Each run below is a few steps of one of 6 hidden systems, one row a step.
seq 1, Y:
[[ 59 -10  -8  33   7  65   1 -20 -28   4  23 -49 -33 -17  -9 -67  13   9
   37  38   1 -21  53  25   6  16 -26 -17   2  23 -97  10]
 [ 72  18  -4   6  13  54 -10 -26 -24  15  26 -25 -32 -17 -25 -45  17 -33
   49  13   1  -9  83   2  -7   5 -45  44  14  36 -54  30]
 [ 53  48   6 -32  18  21 -14 -19 -10  19  27   8 -20  -3 -30   4   7 -60
   36 -28   6  21  87 -29 -11  -5 -52  80  11  29  11  48]
 [  9  51  -4 -58  -2 -11  -8 -14   1  11  24  40   2  10 -22  43 -15 -51
    8 -49  13  33  62 -42 -12 -16 -39  85   0  -1  71  44]
 [-31  37  -5 -58 -20 -42 -17   2  20  -4   3  47  23  20   2  75 -33 -25
  -12 -54  23  32  18 -38  -9 -29  -2  52 -18 -28  92  14]
 [-58   9  -8 -37 -36 -60 -10  20  17 -15 -14  25  29  33  27  75 -38   9
  -24 -26  29   9 -31 -14 -11 -28  29   3 -33 -43  74 -25]
 [-57 -27  -5  -2 -36 -66   4  39   6 -18 -29 -20  29  31  49  47 -28  35
  -25   4  18 -18 -71  13  -8 -13  38 -39 -43 -46  15 -56]
 [-24 -50  13  39 -17 -50  -2  35  -5 -11 -41 -51  22   8  45   1   1  41
  -13  38  -4 -35 -77  38   2  -6  33 -61 -18 -15 -33 -68]]
seq 2, C (8 x 32):
[[-70 -23 -17   7   7 -16  55  18  12  -6 -26  40  39  20   3  19  -4  35
  -52  -7 -27 -11 -92  -3 -13  26  69 -56  -9 -28  44 -26]
 [-55   3 -23  -1  29  23  57  -4   6  21  -2  79  29   4 -22  19   1  -1
  -49 -23 -40   9 -52 -28 -22  52  50 -18  23 -13  66  15]
 [-12  34 -22 -14  42  44  47 -25   8  31  14  79  14  -5 -42   8  17 -35
  -22 -32 -37  22   6 -42 -28  54  10  30  41  12  55  44]
 [ 38  38  -6 -17  37  50  16 -21  -3  26  25  37 -10 -10 -45 -16  24 -52
   18 -24 -26  17  66 -36 -16  26 -34  57  35  32  18  49]
 [ 71  30   5  -3  14  32 -19 -11 -22  16  19 -27 -26 -10 -25 -35  25 -47
   46   0  -1  -2  81 -14 -12   0 -60  66  13  36 -38  31]
 [ 65  -3  14  11 -12  -3 -20   2 -24  -3   5 -74 -30  -6  -1 -38  14 -11
   52  26  19 -19  66  29  13 -23 -54  27  -9  26 -79  -4]
 [ 32 -37  14  25 -29 -24 -40  13 -13 -23 -10 -90 -28   1  32 -27  -7  30
   35  46  32 -29  16  43  15 -30 -17 -28 -27  -4 -84 -42]
 [-17 -46   2  23 -43 -30 -26  20  -4 -23 -17 -62  -7  11  42   2 -26  55
    0  42  31 -23 -34  44  12 -20  21 -67 -36 -32 -52 -53]]
seq 3, H, 8 rows:
[[ 46  31  35 -17 -13 -55 -28  19 -20   8  -7 -42  12  18   1  17  20 -41
   41 -17   0   2  43   3  -9 -44 -61  77 -10  25  19   8]
 [ 31  13  48  11  11 -79   8  34 -21  10 -36 -50  27  21  11  -3  59 -38
   11  -3 -45 -19 -16  19  -7 -19 -45  59   9  37   8 -17]
 [ 12  -8  38  36  33 -63  39  41 -16  20 -47 -37  40  14  12 -11  68 -24
    3   5 -72 -32 -72  15 -15  11 -10  17  20  36  -1 -29]
 [ -7 -19  13  55  37 -15  64  23 -19  26 -32  -8  41   2  -1 -29  55  -5
  -15  11 -80 -44 -94  10 -22  40  29 -25  25  30   3 -26]
 [-33 -28 -19  43  29  27  78  -2 -10  14 -12  35  42  -3 -21 -26  27  21
  -41  11 -65 -30 -82   5 -15  55  54 -56  20   7  15  -8]
 [-49  -7 -35  15  17  62  49 -14  16   4   8  68   9  -6 -16  -3 -13  26
  -48  -2 -25  -8 -49 -16 -12  58  65 -61   4 -26  23  10]
 [-46  -4 -45 -23 -12  54   8 -23  22  -7  25  69  -9  -1 -12  27 -56  27
  -35 -11  26  19  -1 -27  -4  23  46 -43 -11 -43  34  17]
 [-36   1 -40 -43 -40  25 -28 -23  26 -26  31  40 -24   5   0  48 -74  22
  -13 -14  67  29  45 -22   9 -17  27 -21 -33 -46  33  14]]
seq 4, Y:
[[-68   0  -3 -13  -4 -60  34  37  15   0 -33  39  52  32  15  56   1   7
  -41 -25 -22  -6 -83 -18 -19   8  44 -17 -10 -30  77 -27]
 [-66 -28 -13  17  -4 -29  38  29   7 -11 -31  13  35  19  21  19  -5  43
  -46   5 -19 -25 -95   7 -10  18  69 -66 -16 -36  25 -40]
 [-39 -54 -13  50   0   9  25  17  -4 -14 -19 -15  10   2  22 -24   4  55
  -23  41 -16 -30 -88  32   0  21  58 -87 -10 -19 -36 -48]
 [  6 -53  -8  65   9  44  23   5 -15   0 -12 -37  -9 -13  10 -57  13  48
    0  48 -15 -34 -43  36   3  36  34 -81   3   0 -86 -32]
 [ 42 -23  -7  52  19  70  25 -14 -24  15   7 -36 -20 -21 -14 -76  23  15
   21  46 -18 -31  13  30   2  38  -6 -39  12  24 -98   4]
 [ 65   7  -2  22  26  81  10 -27 -26  12  26 -11 -30 -24 -31 -63  26 -20
   33  20 -13 -15  65   3  -3  31 -28  13  22  34 -66  36]
 [ 52  37 -14 -19  23  60  -3 -34  -7  22  33  20 -30 -12 -43 -19   6 -40
   26 -17   4  20  88 -24 -10  11 -41  55  23  31  -4  54]
 [ 19  54 -20 -57   5  24  -7 -20  10   9  37  49 -19  -3 -35  30 -19 -45
   14 -43  24  39  87 -44  -9  -9 -34  73   1  -1  45  53]]
seq 5, T:
[[  17   50  -23  -56    1   26   -7  -30    8   11   33   45  -24   -4
   -38   26  -18  -39   15  -43   27   36   92  -45   -8   -2  -37   67
     6   -1   40   56]
 [  41   36  -21  -40   -4   55  -32  -33    6    1   45   15  -44  -13
   -28   -5  -32  -22   30  -12   43   33  110  -22    2   -4  -44   44
    -2    2  -16   49]
 [  56    7  -14   -7  -14   68  -38  -30   -6   -6   40  -23  -52  -19
   -13  -34  -20    1   38   20   47    1   99    4   14  -13  -35    7
   -10    8  -74   30]
 [  51  -19   -8   27  -11   54  -21  -17  -24  -10   22  -57  -41  -14
     1  -55   -6   20   40   43   28  -23   55   29   15   -2  -19  -26
   -15   11 -103    1]
 [  30  -42    6   51   -3   27   -3    2  -22    0   -7  -68  -16  -15
    17  -59   17   32   24   57   -3  -33  -12   47    8   14   -1  -53
    -3   11 -108  -27]
 [   6  -51    4   66    7   -3   21   15  -24    5  -28  -55    6  -17
    24  -46   27   34    1   48  -28  -40  -70   49    3   20   25  -66
     4    9  -72  -42]
 [ -24  -46    5   64    7  -21   41   24  -15    8  -32  -21   33   -2
    19  -19   29   29  -23   32  -49  -36 -111   31   -6   28   44  -64
     5    3  -16  -50]
 [ -52  -28   -6   32    9  -39   56   26    0    8  -38   18   50   17
    12   15   22   19  -40   -1  -47  -31 -107    5  -14   29   59  -46
    -1   -9   40  -41]]
seq 6, L:
[[  25   23  -35  -25    0   97  -16  -45    4    3   54   37  -42  -21
   -36  -21  -33   -5   15   -6   37   28   93  -23    6   14  -14   12
     5   -3  -22   55]
 [  46   46  -12  -36   12   41  -18  -29   -3   11   35   16  -32   -9
   -38    3   -7  -47   35  -20   18   28  103  -31   -6    2  -51   68
    13   15   -1   48]
 [  53   46   18  -20   13  -11  -13    2  -17   21    8   -3    8   11
   -20    9   28  -68   34  -32  -10   15   59  -25  -23  -13  -56   91
    11   37   26   29]
 [  26   30   44    1   17  -57    5   30  -19   19  -31  -18   39   23
    -2    4   51  -55   13  -21  -46   -4   -9   -3  -23  -11  -41   75
    12   35   35   -2]
 [   4   -2   42   29   19  -80   39   41  -18   13  -47  -32   47   19
    11    6   57  -28   -9   -3  -67  -31  -70   14  -18   -2  -10   31
    15   29   24  -35]
 [ -16  -38   20   52    9  -64   38   39  -18   11  -47  -38   38   10
    23   -4   44    6  -14   23  -60  -38 -100   32  -13   18   21  -31
    11   17   -3  -54]
 [ -22  -58    3   53   -7   -9   15   25  -11   -2  -31  -37   15    2
    28  -20   11   43  -15   45  -23  -40  -93   39    1   23   45  -80
    -7  -10  -42  -57]
 [ -20  -55  -22   37  -21   33   -4   -1   -1  -23   -2  -27  -13   -7
    23  -30  -26   70  -12   53   19  -24  -29   32   14   16   46  -90
   -23  -24  -67  -39]]
seq 7, C (8 x 32):
[[ 12  56  -4 -54   6 -11   2 -12   3  20  17  51   8   8 -27  40   1 -58
    5 -53   0  32  53 -44 -21  -6 -33  84   9   8  73  47]
 [ 44  40  27 -20   4 -28 -19   6 -21  15  -1 -15  15  17 -11  14  28 -65
   35 -23 -10  12  50 -16 -18 -23 -58  93  11  33  32  20]
 [ 51  13  42  10   8 -53  -5  25 -20   6 -27 -64   7  13   4 -16  44 -31
   34   4 -28 -19  20  18  -2 -23 -61  64   3  33 -20  -5]
 [ 30 -28  37  36   6 -66   8  30 -16   8 -39 -82   4  -2  26 -23  43  -5
   23  32 -30 -25 -26  45   5 -12 -34   4   8  28 -61 -42]
 [ -1 -51  20  61  -4 -36  13  28 -18   2 -38 -65  14  -5  29 -36  25  30
    2  49 -24 -32 -75  49   5   2  20 -57   3  13 -60 -52]
 [-26 -52 -11  54   2  17  30  15  -4 -10 -23 -11  11  -5  15 -31   4  50
  -24  44 -23 -36 -81  28   0  30  57 -91  -5 -13 -36 -42]
 [-49 -26 -38  17  11  57  49 -11  11  -6   6  44   5  -3  -4 -15 -20  48
  -44  14 -11 -15 -49  -6   0  46  71 -80   2 -29 -13  -4]
 [-34   8 -44 -12   8  83  19 -28  16   6  31  75  -5  -7 -23   5 -30  12
  -31 -16   8  21   4 -33 -13  46  46 -35  12 -30  25  33]]
seq 8, W, 8 rows:
[[   5   19  -13  -55  -44   -7  -69   -8    8  -19   26  -14  -31   12
    16   47  -56   -2   24  -13   80   27   88  -15    4  -46  -38   30
   -35  -33   -3    9]
 [ -13   31  -34  -60  -26   21  -40  -19   23  -17   32   43  -31   12
   -13   47  -58  -11    9  -30   61   36   82  -43   -3  -16  -14   37
   -27  -35   42   29]
 [ -20   42  -38  -49    1   43    8  -25   21    3   36   76   -4    7
   -31   40  -32  -23   -9  -42   19   32   57  -54  -14   15    7   32
    -2  -21   68   43]
 [ -27   36  -21  -24   33   27   43  -15   12   26   14   85   19    2
   -33   26    9  -35  -30  -45  -33   29    1  -44  -25   38   14   29
    31    0   74   42]
 [ -24   15  -11   12   48    4   67    4   -4   30  -22   58   42    8
   -33    3   38  -26  -31  -25  -67    2  -51  -33  -37   50   22   16
    40   22   67   10]
 [ -12   -6   14   43   37  -30   66   28  -14   28  -36   13   55   15
    -8   -8   58  -21  -21   -6  -79  -37  -94   -6  -31   42   23    0
    21   28   32  -22]
 [ -12  -32   20   49   14  -55   44   36  -13   19  -46  -33   43    4
    23  -10   49    0  -11   13  -67  -39 -103   25  -10   18   22  -24
    14   19   -5  -47]
 [ -15  -49   23   48  -10  -66    9   33  -14   -3  -45  -68   14    7
    37   -9   23   25   -7   37  -23  -36  -83   45    0   -3   22  -50
    -8    2  -42  -64]]
seq 9, L:
[[-28  37 -35 -37  17  34  34 -19  14  15  26  84   9   6 -32  38 -17 -27
  -28 -44  -8  28  15 -52 -22  35  19  22  14 -12  79  41]
 [ -5  35 -17  -8  44  49  49 -19   3  26  15  75  12  -7 -40   0  22 -40
  -19 -35 -43  25   6 -39 -29  47  11  31  43  21  57  47]
 [ 23  18   0  19  55  51  45  -9 -17  32  -1  34  11  -6 -41 -36  51 -34
   -8 -10 -66   0   2 -20 -25  52  -8  30  46  41   9  32]
 [ 46  13  20  42  53  33  41  10 -26  28 -14 -15  15  -4 -23 -60  65 -30
   15  11 -68 -30 -10   2 -25  43 -21  24  32  47 -38  17]
 [ 51  -8  31  40  38  -2  25  14 -28  19 -23 -57   1  -7   2 -63  62 -18
   30  29 -49 -30 -20  28  -8  19 -34  21  25  48 -75  -9]
 [ 36 -25  30  40   5 -44   2  21 -24   9 -32 -84  -9  -7  21 -37  41  -1
   34  38 -22 -26 -13  44   4  -9 -33   2   8  32 -73 -33]
 [ 17 -40  24  28 -25 -59 -26  29  -7 -11 -31 -84 -11   5  34 -13  11  23
   27  38  12 -27 -11  47  14 -29 -23 -15 -19   2 -63 -51]
 [-12 -33   7   1 -51 -63 -32  37   0 -29 -24 -68  -3  22  44  20 -30  35
   12  26  33 -21 -12  28  13 -48   0 -23 -46 -31 -31 -59]]
seq 10, W, 8 rows:
[[ 62 -12  11  40  18  49  10  -8 -32  12   4 -51 -18 -18 -10 -72  28  -3
   33  39 -14 -27  32  30   1  18 -26  -6  10  29 -96   8]
 [ 67   2  14  12   3   1  -9  -3 -27  10   7 -63 -27  -5  -3 -44  26 -21
   55  25   3 -18  60  19   3 -11 -59  40  -2  32 -75   2]
 [ 55  20  21 -15 -19 -34 -37   6 -21  -5   3 -56 -15  10  -1   4   7 -29
   51   2  23  -3  76  10   2 -41 -67  65 -16  21 -21   6]
 [ 24  36  17 -45 -32 -49 -51  11   2  -5  10 -24   0  22  13  45 -21 -32
   33 -25  48  20  61  -8  -3 -60 -55  70 -31  -7  29   4]
 [-17  37   0 -61 -38 -40 -46   7  15 -16  13  23  -1  23  10  76 -42 -26
    1 -43  45  32  47 -32  -2 -45 -18  51 -34 -33  68   9]
 [-48  29 -24 -54 -20 -16 -11  -3  29  -9   8  63   2  19  -7  67 -45  -6
  -27 -43  26  31  15 -44  -9 -10  21  22 -17 -37  91   9]
 [-62  15 -34 -25   8  16  27  -6  27   5   9  84  22  10 -14  48 -24   1
  -46 -39  -8  23 -29 -42 -21  33  47 -10   6 -29  83  16]
 [-48   3 -26  12  29  35  64  -8   7  16  -3  75  34   0 -22   4   8   4
  -54 -18 -43   2 -59 -21 -20  56  57 -36  24  -3  53  17]]
seq 11, T, 8 rows:
[[ -3  20 -33 -54 -27  37 -44 -29  20 -25  42  27 -41   0  -9  31 -63   8
    9 -14  76  39  93 -22   7 -21 -15  13 -25 -38   9  32]
 [ 29  12 -11 -36 -42  17 -64  -9   6 -23  26 -35 -43   4  16  16 -50   6
   34   4  77   8  91  -1  16 -37 -34  18 -39 -29 -46   3]
 [ 49 -11   5   6 -30 -11 -42   7 -14 -23   7 -74 -38   7  17 -22 -14   9
   46  33  39 -18  64  25  17 -38 -42  11 -32   3 -80 -19]
 [ 46 -22  24  32  -1 -33  -6  21 -23   6 -24 -82 -15  -7  17 -45  32  -2
   36  38 -15 -27  11  45   5 -11 -40   5  -1  32 -84 -24]
 [ 35 -26  30  57  37 -17  31  21 -26  22 -31 -55  15 -10   9 -53  60  -3
   17  34 -51 -33 -51  35  -5  22 -11  -7  23  45 -65 -24]
 [  5 -22   9  59  43  13  63  10 -23  28 -25  -6  34  -6 -10 -47  58  -3
  -12  21 -74 -38 -85  17 -17  48  27 -29  35  35 -23 -14]
 [-37 -19 -18  41  29  31  76  -2  -2  16 -12  48  38  -1 -20 -20  27  15
  -41   4 -65 -22 -75   0 -16  60  54 -48  25   9  25  -1]
 [-64  -3 -29  -6  14  31  45  -3  14   3   0  75  26   3  -7  20 -16  20
  -54 -15 -22   5 -59 -23 -15  45  62 -45   6 -31  57   6]]
seq 12, H:
[[-60 -14 -32  10  10  43  44  -7  15  -3   7  60  19   3  -4   4 -22  41
  -51  -3  -9  -8 -58 -14  -6  44  67 -70  -1 -34  20  -2]
 [-55  -9 -48 -16 -24  45   4 -24  22 -16  31  51  -9  -6   0  25 -58  38
  -37  -3  40  12  -3 -16   8  17  53 -59 -18 -48  20   4]
 [-30  -8 -41 -37 -47  27 -30 -26  25 -25  36  24 -33  -5   0  36 -75  32
  -10   3  72  22  48 -12  18 -16  17 -33 -32 -49   7   8]
 [  3   2 -19 -43 -55   4 -55 -11  18 -26  30 -15 -38   4  18  32 -68  21
   14   0  82  21  75  -4  15 -37 -15  -2 -45 -40 -23   2]
 [ 33   5  -3 -29 -36  -9 -59  -2   0 -25  14 -58 -36  15  24  10 -36   9
   41  14  65  -5  80   6  16 -45 -41  24 -43 -15 -52 -13]
 [ 56  -2  10   3 -20 -27 -31   9 -19  -6   0 -79 -25   4  12 -19   6 -12
   52  26  27 -21  68  27  10 -40 -58  37 -17  17 -64 -11]
 [ 60   3  28  17  17 -19   3  13 -26  13 -15 -62  -7   1  -3 -42  39 -25
   42  17 -22 -21  32  16  -1  -7 -54  46   7  41 -64  -2]
 [ 51  11  30  29  47   4  31  18 -25  26 -21 -34  15   2 -15 -51  71 -36
   28   5 -64 -27  -7   6 -20  21 -34  44  30  51 -43   0]]

Name the system that made each run.
seq 13, 4 rows:
[[-11  -8 -38 -30 -36  54 -31 -29  15 -23  40  14 -43 -11   5  11 -72  41
    2  10  78  19  63  -3  28 -13  11 -42 -32 -42 -30  15]
 [ -5  20 -35 -54 -28  41 -44 -29  20 -17  41  29 -36   3 -11  28 -65   1
    8 -15  71  38  93 -28   6 -19 -14  17 -24 -35  11  31]
 [  2  51 -20 -60 -15  13 -20 -22  17  -2  30  52 -15   7 -21  45 -37 -31
    4 -46  37  34  83 -42  -5 -18 -27  63  -7 -13  57  46]
 [  2  54  -3 -47  13 -17   9  -2   5  19  13  58  20   7 -25  45   8 -56
   -4 -56 -10  31  33 -44 -26  -3 -23  77  12  12  89  43]]
 : L
seq 14, 4 rows:
[[ -24  -39   -3   59   19   -3   58   17  -15   13  -29   -2   39    1
     4  -23   36   24  -32   22  -60  -39 -107   19  -13   42   52  -64
    17   10   -5  -33]
 [ -25  -27  -29   43   34   54   72  -14   -7   15   -2   42   19  -10
   -23  -38   18   23  -38   12  -53  -23  -60   -2  -14   63   59  -60
    25    4   -4    3]
 [  -7    2  -38   12   36   93   47  -33    4   18   29   59   -7  -22
   -33  -29   -3    8  -26    1  -24    5    5  -16  -16   66   31  -32
    30   -1   -9   35]
 [  20   24  -36  -13   22   99   10  -50   -2   12   50   50  -31  -29
   -44  -26  -17   -8    9   -8   14   24   69  -28    2   31   -3    7
    21    5  -14   57]]
 : C
seq 15, 4 rows:
[[  41   50    6  -51  -20  -16  -41   -5   -5    8   20   -4  -11    9
    -7   31  -13  -55   33  -29   33   27   85  -24   -9  -34  -61   83
    -8    4   22   34]
 [  17   48   28  -33   -6  -66  -15   13  -13   13  -10    0   32   21
    -2   46   18  -58   17  -39   -8   14   17  -20  -23  -32  -47   83
    -3   10   69   17]
 [ -16   27   37    0   11  -82   26   35  -15   21  -39    2   67   34
     7   38   40  -41  -15  -28  -48   -6  -54   -8  -29   -5   -8   47
     9   12   77  -13]
 [ -32  -14   11   33   15  -58   56   38  -10   19  -40    8   56   19
     9   17   43  -15  -32   -1  -69  -34 -105    5  -26   21   32  -10
    12    9   47  -41]]
 : L
seq 16, 4 rows:
[[ -8  42 -32 -34  21  54  28 -27   5  19  31  81  -1  -7 -47  16 -11 -31
  -16 -44  -5  28  39 -49 -22  32   5  33  24   0  59  57]
 [ -3  34 -39 -40  -8  79 -18 -41  19  -5  51  61 -27  -7 -34   9 -48  -1
   -1 -22  45  32  82 -38   2  10   5  11  -6 -26  17  46]
 [  9  12 -31 -38 -29  59 -47 -37  12 -22  45   9 -52  -9 -11   5 -60  23
   16   8  73  31  97 -10  20 -14 -12  -6 -25 -30 -27  29]
 [ 27 -12 -13  -9 -43  28 -50 -13  -3 -25  27 -52 -45   1  19 -10 -47  28
   35  29  70 -14  73  16  22 -35 -20 -17 -41 -23 -75  -4]]
 : T
seq 17:
[[  21  -48    7   54   -1   14    2    9  -21   -2  -16  -68  -13  -12
    22  -53   13   34   17   59   -6  -36  -32   46    8   13    7  -64
     0    7  -93  -33]
 [  -5  -50   12   62    5  -14   26   20  -20    5  -30  -50   20   -5
    25  -34   31   28   -7   45  -35  -41  -88   45    2   21   33  -65
     6    7  -55  -49]
 [ -36  -39    6   51    9  -34   44   33   -6    6  -37  -15   38    8
    24   -5   29   19  -30   19  -47  -43 -112   22   -9   30   50  -55
     3    1    2  -52]
 [ -56  -16   -6   21    3  -45   58   31    2    7  -39   28   52   21
     8   27   16   11  -44  -13  -48  -20 -106   -5  -20   30   61  -32
    -1  -11   55  -38]]
 : T
